In the rows, 128 means zero.
Where one turn sends some rows of the set: a few examples, then the rows asked:
K_55: [ 99 148 108 153  92 122 131  92 144 143 122 104 160 123 119 138 117 124
 149 127 126 145 146  95 131  65 112 126 151 143 149 156 129 163 132 138
 122 129 169 101 140 113 137 126  86 156 141 125 136 183 122 101 161  83
 119 119 114]
K_575: [146 158 149 156 112  85 112 126 107 130 112  93 173 138 145 145 128 150
 151 116 114 122 122 101 152 132 118 111 164 122 137 157 141 168 147 103
 101 107 155 118 142 123  93 138 131 127 121 132 149 149 122 107 155 124
 154 117 123]
K_519: [ 93 160 133 136  83 165 143  82  97 108  91 122 129 127 140 123 125 152
 174 112 104 145 147  96 137  88 148 127 157 149 104 163 159 134 166 117
 117 137 149 104 150 133 163 155 155 109 115 131 129 154 108  74 149 124
 113 145 110]
K_632: [118 155  95 151 107 140 134 117 134 139 111 103 160 114 114 141 124 137
 153 128 139 144 147 101 149  50 103 129 162 136 146 149 146 147 132 127
 131 123 176 102 123 121 113 142 119 158 141 102 148 181 123 104 151 103
 119 107 127]
K_159: [128 123 128 137 103 127 159 107 115 155 160 105 130 140 121 148 117 134
 146 128 119 137 123 131 133  64 150 112 174 182 160 162 141 125 128  77
  96 143 144 123 135 147 119 143 126 112 128  96 109 164 155  72 119 105
 104 118 115]
K_81: [153 147 143 139 105  71 110 111 113 152 121  86 175 133 142 126 135 149
 148 118 116 134 125 105 141 129 125 114 162 127 129 142 132 168 152 119
  93 127 124 118 147 132 105 121 112 139 140 129 135 143 141 113 167 130
 134 140 137]
K_995: [106 161 133 140  92 160 155  74  94 113  96 112 144 136 138 134 116 159
 169 118 116 156 140  89 131  92 153 131 156 157 114 143 152 132 169 118
 138 131 153 114 160 155 160 141 155 117 122 144 114 155 101  83 140 136
 109 153 122]
K_601: [137 138 133 140 110 130 164  93 119 126 105  82 122 108 138 113 144 142
 172 131 129 129 129  78 151 112 130 123 132 167 140 141 155 146 175 113
 139 123 151 127 124 171 174 156 129 114 145 155 140 161  81 100 164 133
  83 154 116]
K_488: [106 114 138 138 147 119 155 125 111 117 117  90 176 121 119 128 145 148
 167 176  87 114  96 115 156  92 136 100 150 170 124 158 151 123 116  97
 101 115 130 127 134 129 113 135 120 113 116 143 137 117 117  95 148 115
 117 145 120]
K_13: [ 96 110 145 158 138 120 164 108 115 119 124  92 172 130 105 128 161 132
 168 174  93 108 105 100 137 102 141 119 165 155 134 171 157 132 130 100
 101 135 114 128 141 111 124 159 111 104 127 127 135 119 142  90 149 120
 120 141 114]
K_848: [106 150 102 153  93 129 133  94 131 136 115 110 149 113 117 145 127 132
 134 120 142 110 155  92 137  62 102 116 172 142 149 156 142 143 135 139
 103 132 170 112 113 102 118 133 113 141 145 115 127 169 120  98 164  87
 109 107 113]
K_71: [120 113 140 126 122 122 113 121 101 117 127  99 155 109 157 120 108 182
 144 117 153 145 168  99 131 115 151 110 139 155 141 158 145 154 151 109
  99 133 166 150  95 167 174 130 131 103 128 125 120 145 117  77 149 102
 136 146 115]
K_356: [159 144 163 146 112  76 108 120 125 142 119  91 166 134 143 142 135 151
 161 123 121 126 127  89 144 138 118 104 171 134 146 173 149 155 152 117
  96 114 140 131 127 110 104 140 126 134 135 120 145 149 136  93 173 116
 112 129 140]
K_838: [116 133 129 157 105 132 175 130 118 158 157 104 136 119 127 127 124 118
 151 126 123 138 114 129 166  68 150 110 159 189 163 154 148 130 124  82
 106 140 161 138 127 159 110 134 108 111 105  98 122 172 141  86 136 118
 104 119 107]
K_160: [112 145 139 138 127 127 113 114 117 112 133  99 145 110 156  99 111 175
 145 117 165 139 149 101 134 105 160 102 135 150 136 152 137 151 145 121
 107 123 167 144  99 167 176 132 129 102 133 131 104 136 103  86 138 117
 141 152 114]
K_993: [124 127 137 136 114 145 174  96 122 117  93  75 115 106 141 114 157 129
 159 124 118 131 124  78 145 110 116 119 134 160 130 151 164 157 180 118
 111 118 150 115 123 165 171 166 114 104 142 146 138 159 103 101 165 116
  82 143 116]
K_672: [ 96 124 145 131 130 110 155 111 122 120 134 109 180 113 115 120 161 140
 156 163  93 104 104 106 162  93 134 117 147 170 121 170 130 126 115 101
  96 135 119 115 151 123 131 153 113 111 142 147 125 128 136  99 151 148
 117 150 116]
K_114: [146 139 151 130 135 157 138 152 105 140 135  96 142 130 127 113 139 149
 131 111 136 150 155  85 133  86 164 142 129 148 136 151 144 160 162 116
 130 117 140 162 153 138 145 150 134  82 141 104 124 156 131  61 150 124
 122 160 129]
K_244: [139 147 142 136 141 153 148 144 126 123 130 107 137 139 125  94 130 149
 149 126 150 138 143  92 130  94 166 137 131 147 141 153 143 168 159 125
 147 111 150 153 156 147 155 145 123  80 139 117 118 165 127  70 148 129
 141 168 122]
K_341: [117 118 133 123  97 106 157 105 135 149 171 109 135 136 131 137 115 121
 142 130 108 131 126 121 162  64 150 126 153 177 170 153 137 128 114  89
 115 149 154 137 141 148 135 140 114 121 104 100 107 183 137  75 135 121
 110 131 125]

K_995 moves to K_160
K_356 moves to K_13
K_341 moves to K_55
Now these:
K_114 moves to K_519
K_838 moves to K_632

Where one turn sends some rows of the set: a few examples, then the rows asked:
K_596: [125 137 121 131 127 134 140 132 127 117 147 121 139  95 130  58 134 117
 144 134 110 124 117 134 135 117  94 128 120 125 127 122 142 117 126 125
 138  93 148 115 110 125 115 119 117 105 113 161 161 140 141 145]
K_553: [148 158 144 140 122 136 158 152 163 119 120  98 144 102  99 112 152 173
 131 126 107 119 119 130 146 142 118 159 147 123 139 135 132 154 143 118
 134 123 131 123 123 120 133 125 117 125 151 121 130 127 132 102]
K_158: [134 133 135 127 138 136 118 147 124 113 116 128 125 125 109  85 126 123
 103 112 111 123  98 132 147 133 161 141 114 116  99 143  91 113 124 141
 135 115 146 124 101 127 139 161 130 124 115 112 110 109  84 129]
K_541: [117 121 123 119 131 120 133 130 134 144 139 147 104 160  92 106 109 124
 137 121 144  86 138  83 125 102 146 154 106 139 140 131 116 121 126  90
 119 112 111 110 148 134 124 128 120 141 118 127 111 124  96 139]
K_491: [152 154 109 132 162 123 115 121 134 146 135 133 115 132 119 122  88 132
 130 125 110 103  98 162 133 112 147 141 125 108 124  97 127 108 127 148
 119 136 157 124 116 135 135 134 109 133 129 149 107 117 123 136]
K_645: [144 144 126 111 130 132 115 166 136 107 154 133 140 115 119  95 160 110
 142 121 107 108 156 107 138 138 109 108 148 124 138 128 121 123  92 126
 160 105 112 113 119 121 104 106 129 126 133 152 159 128 129 124]
K_334: [116 135 152  80 130 146 112 123 163 127 154 141 112 128 115 121 118 118
 131 137 124 118 138 125 128 152  85 136 125 126 139 137 132 116 168 122
  80 134 126 140 146 136 142 158 140 124 128 124 130 100 135 136]
K_573: [136 150  91 123 140 131 116 148 137 125 106 116 125 155 146 135 141 136
 139 157 107 130 110 144 137 134 123 151 100  84 115 102 122 129 103 122
 114 143 154 130 123 153 148 139 120 101 112 117 111 118 130 150]
K_946: [127 142 123 158 123 133  85 130 121 124 114 113 129 142 104 114 108 122
 126 129 129 122 108 124 165 109 158 142 128 123 136 128 128 126 181 121
 103 127 124 130 133 138 136 153 105 124  90 128 127 131 125 116]
K_2: [127 132 151  90 125 120 146 139 118 128  99 127 121 140 110 115 126 124
 130 118 121 110 118 122 141  50  94 135 131 122 128 123 128 153 140 114
 128 150 124 116 103 131 129 120 136 122 132 133 143 141 130 122]
K_634: [129 128  97  91 118 140 121 140 150  93 141 124 110 145 136 118 186 127
 114 140 121 113 118 120 109 177 123 139 134 129 135 140 127 157 100 114
 131 123 132 136 145 136 138 125 141 131 107 129 132 146 129 133]
K_360: [138 123 115 134 111 131 132 101 153 152 123 107 133 133 104 122 126 151
 108 170 128 115 112 125 114 133 137 162 114 101 130 150 124 126  94 112
 112 132 143 119 156 118 134 160 146 123 122 100 123 121 102 126]
K_357: [107 140 128 105 125 127 114 127 161  99 131 120 114 150 102 129 113 126
 139 124 155 108 158 109  96 137 135 136 160 143 139 153 143 129 142 136
 134 147  91 148 120 129 116 116 151 137 135 130 150 147 128 127]
K_283: [113 141 124 118 133 140 103 132 147 115 107 120 123 164 121  88 120 133
 149 130 156  92 134  94 145 145 149 155 120 123 116 142 116 130 126 143
 156 121 143 120  85 152 115 151 126 141 131 128 122 104 117 139]
K_550: [129 138 115  81 114 140 107 143 143 147 122 120 126 125 139 110 122 127
 164 124 126 114 136 126 121  87 110 116 128 111 132 130 138 177  99 117
 120 124 122 127 134 128 136  91 156 130 142 135 152 132 132 126]
K_904: [123 141 109 172 134 139 115 154 160 127 118 139 138 132 147 130 123 123
 135 120 129 120 147 123 156 101 146 125 132 118 126 141 128  72 159 117
 109 153 108 116  96 134 140 136 116 114 128 127 131 120 129 140]
K_427: [117 121 149 125 105 154 150 101 139 109 121 144 122 122 134 128 159 103
 127 135 123 108 126 119 132 148 132 126 153 125 158 110  87 125 131 141
  99 129 156 116 130 149 134 131 126 154 118 106 153 130 118 143]
K_527: [150 142 120 121  99 126 105 158 131 113 106  99 149  96 114 130 159 151
 139 126 118 130 147 135 126 137 102 135 147 129 144 141 130 131 125 112
 121 168 114 122 128 122 130 120 147 139 143 116 172 146 126 116]
K_145: [102 104 160 121 138 127 145 137 143 141 146 144 114 151  92 136 133 140
 155 132 142 144 123 134 134 154 134  90 107 134 140 100 110 112 124 143
 128 134 143 132 134 117 133 116 140 111 132 130 135 125 138 132]
K_219: [127 110 108 129 132 139 136 139 153 117 147 151 126 122 153 132 149  92
 140 133 129 132 130 142  95 117 137 107 130 122 140 124 135 112 100 117
 106 161 106 134 125 120 132 103 143  98 145 145 138 151 115 123]
K_370: [123 125 124 167 133 104 139 137 120 139 153 135 116 123 121 114 132 123
 132 127 114  98 122 129 104 132 125 132 139  94 130 132 127  57 121 118
 130 132 116 107 152 139 132 158 122 130 114 130 140 151 123 147]

K_370 moves to K_541
K_573 moves to K_904
K_527 moves to K_645
Now these:
K_334 moves to K_427
K_158 moves to K_491
K_357 moves to K_634
K_596 moves to K_2

